Each row has a name. Each question is about the rows just above it.

[166 114 152 139 133  97 143 180  78 116 126 126 122 114 139  47 142 112
 126 103 159  81 130  79 136 106 123 137 130 147 165 121 142 167 155 148
 133  90 119] : Dod
[131  98 103 155 138 107  79 108 173 130 160 162  99 126  94 130 168 127
 165  89  94 108 107 133 112 139 128  99 168 143 130  95 168  87 107 152
 114 121 152] : posog
[135 145 112 106 163 103  52 129 217 168 128 159 133 122  59 179 163  97
 157 112 104 103  40  92 113 142 133 141 173 150  77  81 163  82 129 100
  94 127 156] : Madov
[144 109  85 107 125  97 102 117 196 132 168 136 111 131  84 147 163 143
 154  96 108 120 135 133  87 136 140 111 181 141 100  82 163 119 100 136
 146  96 182] : nak
[174 186 101  97 151  69  44 142 191 123 100 198 103 144 142 175 108 140
  98 127 131 106  78 114 107 118 113 120 133 148  67 129 108 137 129 118
 122 142 151] : puget
[108 128 104 144  65 129 128 150 137 122 100 132 140 142 141 132  78 130
 162 200 137 137 112 127 177  94 101 106 155 142 124 149  78 128 111 152
 118 153 160] : Zelus
Zelus without one entry, shuffled: [155 111 137 128 132  78 149 200 101 100 142 122 140 137 137 118  78 162
 153 112 108  94 128 141 177 132  65 129 128 130 104 124 144 106 127 150
 160 142]. Gone:  [152]
Dod without one entry, shuffled: [ 78  97  81 123 114 116 180 126 114 130 147 130 142 133 152 133 136  47
 148 103 155 142 122 139 139 166 112 165 126 121 106 119  90 126 143 137
 167 159]. Gone:  [79]
Dod without one entry, shuffled: [ 79 114 126 114 159 126 143 103 139 130 152 126 123 133 148 165 119 155
 139 142 142 121 106  78 167  81 180 166 112  47 136  90 130 122 116 137
 133 147]. Gone:  [97]

[165 107 121 168 219  81 124 124  70 119] = Lib
[188 126 105 165 198  52 130 104 106 140] = zuful
[ 52 128  99 167 209  51 120 105  79 137] = Dod
Which entry of zuful is missing from [ 52 198 104 106 130 188 165 140 126]?  [105]
Which entry of Dod is missing from [137 167  99  79  52 128 105 209 120]?  [51]

[ 97  78 145 146  98]  nak
[114  81 217 216 115]  suvit
[100  76 142 214 133]  Faz
[100  76 140  75 128]  puget
puget without one entry, shuffled: [100 128  75 140]. Gone:  [76]
Shuffled puget with one entry gone: [128  76 140  75], missing  [100]
Which entry of nak is missing from [146  97  78  98]?  [145]
suvit without one entry, shuffled: [217 115 114  81]. Gone:  [216]
Shuffled suvit with one entry gone: [216 217  81 114], missing  [115]

[157 108 111 168 144  86  98 123 107 129 123  82  81 123  52 149 179  89
 156 125 142 154 138 161 111 118 131 126  94 123 153 142 116 177  89 113
 120 128 103  94 112 159 134 114 168 150 169] = Lib
[179 121 102 133 149  80 138 170  96 149 163 112 113 122 111 149 111 129
 147 118 148 105 123 151  88 114 119 175 112  92 137 131  80 161  94  93
  83 103 116  99 103 134 131 109 136 116 154] = zuful
[157 108 111 168 144 124  98 123 107 129 123  82  81 123  52 149 179  89
 110 125 142 154 138 161 111 118 131 126  94 123 153 142 116 177  89 113
 120 128 156 134  40 154  73  86 110 141 150] = puget
puget without one entry, shuffled: [177 126 107 125 150 116 142 168 157 123  89 153 131 108  89 141 134 128
 154 161 110 138 154 179  52  81 123  82 123 124 149 142 110  73  94 123
  40 120 129 111  86  98 156 118 113 111]. Gone:  [144]
Which entry of Lib is missing from [157 161 123 126 129  82  81 169 153  94 149 168 125 107 123 111 112 131
 113 111  94 120 142 168 138  98  89 118 154  89  86 103 134 144 142 156
 123 114 179 123 116 150  52 177 108 159]?  [128]

[192 134 153 134 131 134 109 148 132 143 133 110 131 136 135 134 139 133
 132 129 171] -> Lar
[ 89 132 110 129 127 124 110 107 130 129 129 131 123 129 135 125 131 131
 130 127  98] -> Faz
[153 127 176 121 120 120 145 143 127 132 125 151 133 126 136 126 124 131
 126 144 158] -> Madov
[142 125 163 131 134 129 137 146 125 138 127 170 128 132  99 129 128 125
 128 124 149] -> posog
[128 133 120 131 134 124 129 142 131 116 129 132 132 135 120 131 133 134
 131 131 137] -> Fozi
[113 132  42 133 135 133 131 133 129 132 129  47 123 136 129 122 135 130
 132 124 160] -> zuful
[ 91 130  93 127 124 124 163 143 129 108 128 125 133 132  98 109 135 121
 130 129 171] -> Zelus
[118 136 113 139 133 131 123 143 134 151 130 138 118 141 165 121 138 129
 135 123 143] -> Dod
[ 71 115 120 117 126 135 179 135 115  98 120 146 139 114 124 122 111 137
 117 126 143] -> Lib
[122 122  67 122 122 127 114 156 127 138 129 164 121 119  82 136 120 116
 125 127 159] -> suvit
[119 127 133 127 120 129 127 109 132 118 129 120 128 126 153 126 128 130
 129 133 117] -> nak
Shuffled Zelus with one entry gone: [127 143 130 163 129 124 108 171  98 125 133 135 121  93 128 130 124  91
 129 132], missing  [109]
Shuffled Lar with one entry gone: [131 148 132 133 133 171 134 132 153 134 129 139 131 192 136 134 110 143
 135 134], missing  [109]

[ 88 141 114 136  97] -> zuful
[120 132 126 127 129] -> nak
[133 144 111 131 146] -> Lib
[128 113 115 116 110] -> Dod
[106 141 117 180 121] -> Zelus
[136 122 126 122 122] -> Fozi
[ 91 160 120 101 105] -> puget
[107 110 116 100 159] -> Faz
[114 117 139 196 140] -> posog
Dod without one entry, shuffled: [110 113 115 128]. Gone:  [116]
Dod without one entry, shuffled: [115 116 113 110]. Gone:  [128]
Which entry of posog is missing from [117 140 114 196]?  [139]
Which entry of zuful is missing from [ 97  88 136 141]?  [114]
posog without one entry, shuffled: [139 117 196 114]. Gone:  [140]

[134 100 110 125 105 128 142 118 142 124  95 129 148 109 106 118 112 100
 137 131 122 132 136 114 127] : suvit
[134 100 110 125 105 128 142 118 142 124  95 129 148 109 106 118 141 202
  83 106 143  98  61 144 133] : Faz
[138 121 125 135 117 106 122 120  96 104 131 110 113 119 124 118 106 131
 122 122 120 117 102 126 111] : nak
[132  98 112 109 107 132 144 124 143 126  95 132 151 110 108 119 113 101
 136 133 123 135 136 116 132] : Dod
[129 140 135 129 138 132 122 138 114 127 150 126 117 134 143 132 131 148
 120 129 136 124 116 135 129] : Lib
Faz without one entry, shuffled: [124 110 129 106 125  98 144 109 142  83 118  95 141 100 142 105  61 202
 106 128 148 118 133 143]. Gone:  [134]
Shuffled Dod with one entry gone: [124 151 119 133 132 123 116 110 132 132 136 136 113 109 101 107 132 135
 112  95 126 108 143  98], missing  [144]
Which entry of Faz is missing from [ 98 202 143 118  95 109 100 133 118 124 144 134 128  61 148 142 141 129
 106  83 142 106 125 110]?  [105]
Which entry of Dod is missing from [108 112  95 136 107 135 133 151 143 144 109 132 126 119 132 132 136 123
 124  98 101 132 116 113]?  [110]
Shuffled Faz with one entry gone: [100 110 142 202 129 105 109 148  98 143  95 142 106 106 141 134 118  83
 128 125 144 118 133 124], missing  [61]

[128 137 123 137 125 104] = suvit
[127 134 123 135 125 106] = Madov
[139 131 140 122 134 138] = Lar
[145 113 112 154 152 157] = Zelus
[121 177  66 153 124  89] = Lib
[128 133 127 130 125 113] = Dod
[120  85  86  61 125  60] = Fozi
Which entry of suvit is missing from [123 137 137 104 128]?  [125]
Which entry of Lar is missing from [138 140 131 122 134]?  [139]
Which entry of Fozi is missing from [125  85  61  60 120]?  [86]
Lar without one entry, shuffled: [122 138 131 140 134]. Gone:  [139]
Which entry of Fozi is missing from [ 85  86 125 120  61]?  [60]

[ 89 119 126 148 109 155 136 119 118 134 143 127 110 139 123 144] = Lar
[152 135 136 148 138 129 136 134 119 134 143 153 113 137 123 111] = zuful
[160 135 136 148 138 129 136 120 130 134 109 124 121 137 123 124] = Madov
[ 89 119 126 148 109 155 136 119 118 134 143 124 121 144 123 129] = Fozi
Which entry of Madov is missing from [136 109 124 129 134 137 130 148 138 160 136 124 135 123 120]?  [121]
Which entry of Fozi is missing from [136  89 119 123 119 129 148 144 155 118 124 126 121 134 109]?  [143]
zuful without one entry, shuffled: [119 138 113 137 136 136 129 134 135 123 152 111 148 134 143]. Gone:  [153]
Shuffled Fozi with one entry gone: [155  89 129 144 136 109 121 143 126 119 118 134 123 119 148], missing  [124]
Lar without one entry, shuffled: [134 144 119 139 155  89 118 110 148 109 123 143 119 136 127]. Gone:  [126]
zuful without one entry, shuffled: [143 138 153 123 134 111 152 148 134 129 113 136 119 135 136]. Gone:  [137]

[ 89 145 128 143 116  93 192 133]  Dod
[100 150 126 149 124 151 101 124]  puget
[100 150 111 149 136  86  87 110]  Zelus
Which entry of puget is missing from [124 101 124 151 100 126 149]?  [150]
Zelus without one entry, shuffled: [111 150  87  86 136 110 149]. Gone:  [100]
puget without one entry, shuffled: [151 124 100 149 126 124 101]. Gone:  [150]
Zelus without one entry, shuffled: [111 110 149 100 136  87 150]. Gone:  [86]
Shuffled Zelus with one entry gone: [ 87 111 150 100 136  86 149], missing  [110]
Shuffled puget with one entry gone: [101 149 124 150 126 124 151], missing  [100]

